In the data rows, 128 means zero.
Here are some numbered points:
[213 212 166 169 185 169 174 168 144 158 172 129 173 207 234 138 175 229
 146 154 194 157 166 164 187] 0
[119  90 244 166 114 118 125 105 214 110 115 244 122  95 106 234 105 129
  93  99  92 199 112 237 101] 1
[ 57  53  88  80  63  66  68  74  99 111  71 102  93  56  41 105  82  63
  99  63  67  99  93  78  59] 2
[ 89  74 220 122  73  62  76  63 149  95  80 205 112  99  84 142  78 114
 114  55  56 255 123 173  74] 3
[ 97  72 255 146  85 107  97  90 188 106 103 255 124  92  98 181  89 112
  94  86  75 233 114 219  75] 4
[ 55  46 117  67  47  55  46  53 134  79  71 126  91  46  43 142  71  43
 102  42  44 136  83  93  48] 5
[ 60  54  85  71  51  72  46  66  92 117  73  93  85  60  50 105  83  60
  99  48  61 108  83  80  61] 6
[ 70  76  87  82  94  69  79  90 102 102  92 101 102 113  87  90  98  82
  97 105  76  86 159  92  89] 7
[199 137 135 131 126 114 128 123 125 123 147 138 128 172 160 115 157 159
 146 138 135 133 130 139 136] 8
[193 174 125 180 174 186 166 169 118 163 196 160 145 199 186 114 205 204
 149 190 205 154 124 177 152] 9
[ 95 106 100  93 100  72  81  99 102  95  96  88 117 107  88 110  95  98
 103  72  87 108 111  93  98] 10
[136 165 109 121 152 128 159 128 121 134 116  98 161 165 153 119 134 132
 167 142 141 108 154 114 160] 11
[147 136 111 130 160 109 145 142 111 145 150 127 142 222 180 106 207 157
 124 199 131 110 144 115 137] 12
[178 187 146 162 189 175 197 180 141 159 150 131 157 178 198 144 140 191
 126 191 169 124 162 156 205] 13
[154 135 135 103 115 117 110 102 127 109 121 107 144 149 181 116 118 146
 128 169 105 128 140 120 121] 14
[126 145 116 138 136 106 129 133 121 108 154 124 154 131 134 126 135 128
 138 131 143 117 122 124 142] 15
[ 73  70  96  89  76  64  52  83 111  93 100  97 109  81  88  97  92  81
 127  63  83 119 119  77  63] 16
[126 113 122 139 114 120 104 118 119 110 175 123 130  91 117 130 117 104
 135 123 140 141 101 134 112] 17
[ 55  34  94  65  60  63  47  57  97  84  91  90  94  60  43 103  76  55
  93  51  48 101  99  69  44] 18
[118 137 131 148 154 156 154 155 140 151 131 128 140 106 127 139 114 122
 120 139 150 128 113 127 148] 19
[103 115 139 132 129 135 128 124 143 165 110 127 137  98 138 127  89 120
 119 130 116 127 131 123 128] 20
[192 173 159 170 156 142 154 141 131 140 144 135 146 204 196 124 183 250
 125 143 158 147 149 190 165] 21
[ 81  85  81  87 101  85  91  93 103 111 113 107 119  92  94  88  99  79
 189 114 106 116 109  71  93] 22
[109 115 127 101 114 107  96  86 127 126 123 112 124 141 142 106 115 125
 120 115 102 119 255 132 109] 23
[162 133 105 125 135 166 143 155 106 155 157 133 125 133 143 112 154 130
 154 176 162 122  94 128 140] 24
[158 234 121 167 220 156 169 244 128 154 184 138 132 156 166 137 188 168
 145 167 255 134 118 142 228] 25
[114 145 134 151 175 129 151 147 148 152 123 117 146 120 133 130 105 137
 133 141 146 117 145 109 154] 26
[130 110 112  97  93 108  85 113 111  92 168 114 114  99 114 121 111  98
 132  88 120 127 110 116 111] 27
[109 128 144 142 141 134 137 138 154 150 103 117 134 113 118 143  96 127
 113 127 125 120 132 135 143] 28
[127 125 144 157 167 163 160 158 134 189 132 147 149 118 144 141 117 122
 109 182 135 129 123 144 144] 29
[ 39  20 108  66  37  33  48  48 131  79  59 120  86  58  23 131  62  48
  95  33  21 123  96  85  36] 30
[ 84  98 111  79  90  73  87  75 115 105  72 101 124  96 106 115  88  89
 106  82  74 109 255  99  84] 31
[156 208 126 152 227 129 179 216 123 149 152 126 122 163 153 129 189 153
 127 166 208 119 129 136 220] 32
[132 109 141 108 110 135 123  98 116 147 116 125 129 144 145 124 118 148
 112 142 101 115 246 133 104] 33
[ 94 106  88  98 119  91 102 112 106 117 121 108 120 104 105  92 113  94
 184 121 124 119 114  79 110] 34
[149  75 119  89  72 115  98  71 110 115 112 115 116 108 113 117  91  96
  99 107  71 120 102 101  74] 35
[110 124 149 142 144 147 141 135 150 176 118 133 146 104 157 132  92 130
 122 146 124 132 135 131 140] 36
[ 55  51  83  70  50  69  44  63  91 123  69  92  86  61  47 104  84  58
  97  46  57 107  83  76  58] 37
[163 166 146 167 174 191 211 173 144 149 127 139 163 126 166 147 116 161
 135 145 165 139 123 137 173] 38
[ 56  51  92  65  42  50  47  60 104  93  60  85  93  55  38  94  57  61
  94  41  37 106  96  78  48] 39
[131 175 108 144 178 150 177 160 119 158 133 129 149 169 147 119 153 132
 133 186 172 104 142 125 176] 40
[163 200 132 174 179 192 169 185 132 162 178 155 133 192 186 129 181 182
 131 199 206 141 147 167 184] 41
[151 133 103 105 110 129 118 122 108 111 135  98 125 125 134  95 122 131
 237 115 136 129 121  99 126] 42
[110 174 109 153 172 127 131 227 131 144 138 117 106 125 114 115 129 133
 136 119 192 127 113 112 197] 43
[ 66  72  95  79  67  61  62  90 107 101  73  92  96  63  49  98  70  71
  99  53  63 109  96  81  71] 44
[ 80 118 111 134 111 123 115 126 137 104 111 123 120  86  90 109  90  99
 120  92 131 117 111 111 117] 45
[158 132 115 129 149 105 138 134 110 143 144 122 139 217 175 110 228 153
 132 153 130 119 141 122 127] 46
[136 119 131 111 119 114 128 115 127 118 126 115 144 147 163 114 101 145
 130 209  96 118 159 138 143] 47
[174 153 132 106 128 120 113 112 116 128 120 116 155 193 213 114 167 156
 133 160 122 125 154 122 131] 48
[101 142 114 177 118  95 109 160 135 111 111 105  99  99  84 121 103 125
 116  63 143 123 104 106 116] 49
[ 87  85 138 123 115  98 120 105 169 116 115 136 117 107  88 156 102  86
  97 116  78 109 122 116 107] 50
[171 146 131 150 144 179 131 156 110 147 182 161 139 191 178 119 189 202
 139 169 181 159 109 167 139] 51
[120 111 157 117 119 156 143 112 138 128 148 151 133 114 139 135 103 114
 113 195 113 123 127 148 136] 52
[ 93 145 112 184 117  86 106 166 139 108 106  97  96  89  73 123  96 113
 116  48 144 118 104  90 116] 53
[149 163 168 235 164 152 171 161 177 132 146 157 136 133 129 177 125 151
 111 110 156 162 125 167 141] 54
[210 218 135 174 181 138 179 174 131 149 150 131 160 233 200 127 201 211
 130 148 195 126 164 164 182] 55
[146 189 150 237 177 176 186 179 188 143 164 163 140 132 138 177 141 172
 123 152 198 160 131 175 164] 56
[ 76  83 105  70  80  65  70  66 110 100  74 100 119  95 101 106  91  81
 107  86  63 108 255  93  71] 57
New points follow, each followed by the number of its nearest point above, looking only along the 6 directions in which the numbered points spread most.
[129 188 109 154 201 126 143 240 121 146 149 129 116 123 122 121 155 126
 125 127 202 125 103 103 193] 43
[135 119 103  93 118  98  97 105 101 116 122  99 130 188 165 115 235 109
 121 120 115 121 118 108 108] 46
[148 160 121 151 123 149 136 150 120 128 144 128 120 150 124 126 140 162
 127 105 170 124 127 127 140] 15
[163 133 107 123 137 176 148 157 105 163 160 136 127 135 151 114 151 130
 156 189 163 121  92 133 145] 24
[155 203 131 158 210 135 174 235 138 145 143 107 130 138 161 139 144 172
 130 137 188 126 140 126 244] 32
[145 164 132 169 187 175 226 189 150 156 151 139 145 119 131 139 130 145
 143 153 183 139 105 137 182] 38
[104  99 112 100  98 113  97 106 107 131 113 121 100 119 123 109 125 118
 123 121 101 122 239 110 104] 23
[152 122 118 125 117 127 113 138 118 123 174 132 101 131 120 126 134 134
 108 126 125 125 127 134 130] 15
[132 138  97  87 114 106 114 115 101 107 108  94 134 140 131  99 125 109
 229 116 124 107 128  97 129] 42
[ 96 153 106 151 161 160 165 177 138 147 132 142 136  95 103 137 128  87
 118 162 176 119 100 123 158] 19
[149 170 121 109 156 134 151 134 129 155 102 115 132 170 176 113 138 149
 152 155 147 117 148 131 172] 11
[116 115 192 171 120 141 114 117 164 123 137 209 136  88 117 163 101 147
 120 125 128 209  94 234 103] 1
[132 152 121 122 150 111 132 135 127 102 150 100 151 123 122 117 128 117
 163  91 152 120 124  96 139] 15
[194 174 112 155 156 144 144 156 117 116 194 139 127 171 156 108 190 162
 171 148 190 131 110 121 145] 51
[117 148 103 116 137 119 151 129 109 118 124  95 157 128 106 116 129 100
 164 125 135  98 125 101 135] 15
[157 111 137 134 102 192 138 103 134 147 136 123 128 112 153 131 100 136
 135 144 111 130 122 137 108] 52
[146 143 120 161 166 172 143 188 128 168 168 147  92 146 152 112 154 162
 126 183 170 126 114 129 182] 40
[120 120 107  87 109 111  98 107 117 132 112 102 122 134 149 103 108 132
 133 125 124 114 163 105 131] 14
[201 169 122 131 138 128 136 130 122 120 160 124 136 176 169 102 162 166
 161 135 155 125 139 137 148] 8
[177 159 118 165 158 172 152 157 112 151 187 152 137 184 167 112 191 185
 166 175 189 146 118 162 141] 51
[117 132 148 147 145 153 148 140 149 171 119 134 147 111 154 134  98 136
 122 143 130 132 136 132 144] 36
[114 127 104 102 125 105 129 111 106 104 109  89 149 137 113 108 124 106
 189 112 111 100 127  93 129] 34
[117 161 123 153 162 171 159 154 144 150 132 132 146  95 128 136 113 116
 136 148 166 139 110 124 149] 19
[ 98  85 181  94  85 110  96  78 165  82 108 146 130  71 109 154  82  79
 108  97  81 127 110 140  99] 50
[143 194 128 146 216 130 173 209 126 142 147 125 118 138 138 130 162 142
 127 158 197 120 122 132 212] 32
[128 171 107 143 169 151 179 153 119 158 126 127 150 171 145 115 147 130
 134 187 164  99 145 123 172] 40
[ 58  50 166  65  51  61  46  59 127  90  89 178  95  66  46 114  82  46
 103  50  62 178  86 117  50] 5
[187 181 170 183 161 164 149 158 138 145 163 152 155 184 194 138 158 216
 133 136 179 178 141 176 153] 21
[151 173 143 169 164 190 200 172 143 129 132 136 149 124 138 133 120 161
 125 125 171 142 127 140 168] 38
[142 206 116 151 195 139 149 215 125 144 168 131 124 141 149 130 169 150
 140 146 231 130 112 132 202] 32
[ 63  33 162  83  50  77  52  70 130  88  88 184  83  41  40 133  80  55
 112  62  55 202  72 110  44] 5
[145 166 120 117 155 144 160 138 131 154 105 118 132 161 166 114 133 147
 148 150 147 119 144 132 170] 11
[111 123 100 100 123 107 118 123 106 116 112  94 131 119 111 105 124  95
 155 117 128 102 128  90 132] 34
[154 121 108 119 145  89 128 127 103 144 142 120 135 228 175 103 243 147
 133 155 121 113 139 117 118] 46
[ 98 111 207 166 122 122 123 121 242 122 121 206 126  93 100 252  99 116
  95 108 112 168 116 192 114] 1
[117 120 190 175 130 171 151 138 218 136 151 184 130  84 115 228 103 122
 114 132 135 161 106 176 120] 54
[212 138 137 135 127 157 146 120 127 142 154 130 141 167 183 121 140 163
 145 157 132 137 124 143 135] 8
[121 129 192 185 135 184 159 145 223 141 159 192 131  83 116 238 108 124
 116 139 147 168 103 184 124] 54
[110 103 153 114 113 148 135 108 140 124 143 149 127 105 126 137 100 105
 110 180 108 121 120 141 127] 52
[148 161 167 230 168 128 162 155 175 128 145 151 137 141 136 175 134 148
 112 116 150 161 126 162 140] 54
[115 140 127 142 149 178 173 147 140 133 126 153 130 109 140 148 114 119
 115 205 133 127 115 144 170] 29
[140 161 111 135 177 134 183 148 123 151 119 115 153 162 151 127 144 122
 123 179 151  94 152 132 173] 40
[121 132 111 117 126 122 133 121 107 111 121 105 145 138 116 113 131 117
 179 122 125 114 124 109 130] 15
[123 132 114 137 120 100 124 117 120 100 155 124 157 131 130 124 133 122
 138 127 129 114 122 123 129] 15
[164 196 132 176 167 195 163 176 134 160 178 157 135 193 185 127 176 185
 132 192 202 143 149 168 173] 41
[106 125 125 166 156 187 185 170 132 191 130 160 122 115 107 143 130 126
  88 207 148 114 122 139 145] 29
[111 106 206 175 112 147 108 111 171 125 138 228 135  81 110 171  96 150
 117 123 121 225  90 255  92] 1
[161 139 112 110 109 132 108 119 108 110 140 102 128 137 147  97 130 145
 237 116 138 138 126 110 125] 42
[ 82  95 102 102  85  89 101 102 103 154  77 112 102  93  79 112 105  95
  98  78  97 109 102 109  85] 10
[131 128 138 153 166 161 162 158 130 184 134 144 147 123 146 138 122 127
 114 184 139 127 126 140 148] 29
[128 142 103  98 137  87 106 109 108 121 109 109 126 195 143 114 227 115
 106 126 118 112 124 112 125] 46
[149 113 107 112 132  90 121 119 102 138 136 118 131 205 162 105 221 135
 129 146 113 114 131 114 110] 46
[119 143 132 147 167 123 145 142 145 143 138 117 142 124 133 128 108 137
 132 135 141 117 143 110 150] 26
[147 172 127 173 163 213 184 174 145 152 152 142 130 115 137 133 118 159
 146 143 186 148 120 146 162] 38
[176 172 150 182 153 163 166 160 134 153 155 164 138 187 164 135 170 222
 118 162 171 158 153 223 159] 21
[159 149  92 118 137 114 133 136  99 121 131 122 127 205 148 118 255 134
 119 129 156 116 124 120 120] 46
[166 227 135 147 230 107 159 217 131 142 131 112 125 164 164 135 174 169
 123 118 208 118 149 126 219] 32
[126 114 116  91 116  72 104 100 112 113 101 103 133 173 143 110 148 122
 115 144  76 109 149  91 106] 14
[131 132 233 153 114 145 109 111 174 130 128 235 134 116 123 166 104 163
 123 108 131 229 118 255 109] 1
[153 164 146 181 197 160 232 173 158 147 138 130 157 148 143 142 133 160
 111 140 158 124 131 141 178] 38
[133 132 217 147 119 140 113 112 165 131 128 217 135 128 131 158 112 159
 120 123 127 209 123 249 113] 1
[146 138  99 119 132 111 130 131 110 120 128 125 124 188 136 124 249 125
 115 125 143 114 123 118 117] 46
[160 134 112 127 136 190 150 157 110 160 161 137 128 131 152 115 145 134
 155 182 164 126  95 133 143] 24
[125 142 182 181 150 176 161 156 209 146 158 182 131  97 122 222 117 130
 118 144 155 161 108 177 140] 54
[126 114 132 114 117 144 129 121 138 121 139 135 133 110 141 150 108 116
 134 208 113 134 120 136 118] 52
[139 140 106 115 107 101  93 123 110  88 133  98 113 117 102 105 147 127
 144  66 155 128 109  94 112] 27
[135 212 112 131 171 121 149 244 116 135 115 102 111 125 120 142 129 140
 109 101 199 116 122 118 221] 43
[ 61  52 126  76  55  72  61  62 140  91  70 130  95  51  55 145  71  54
  99  51  50 140  90 101  57] 5
[171 196 146 176 157 191 173 169 140 140 154 138 138 140 151 139 136 171
 138 128 198 144 126 156 171] 38
[101 116 141 163 144 172 172 157 150 178 122 171 119 108 101 161 123 119
  88 186 134 125 120 144 133] 29
[166 146 148 162 155 255 196 153 138 152 156 143 150 115 160 156 128 160
 118 166 150 149 121 150 145] 38
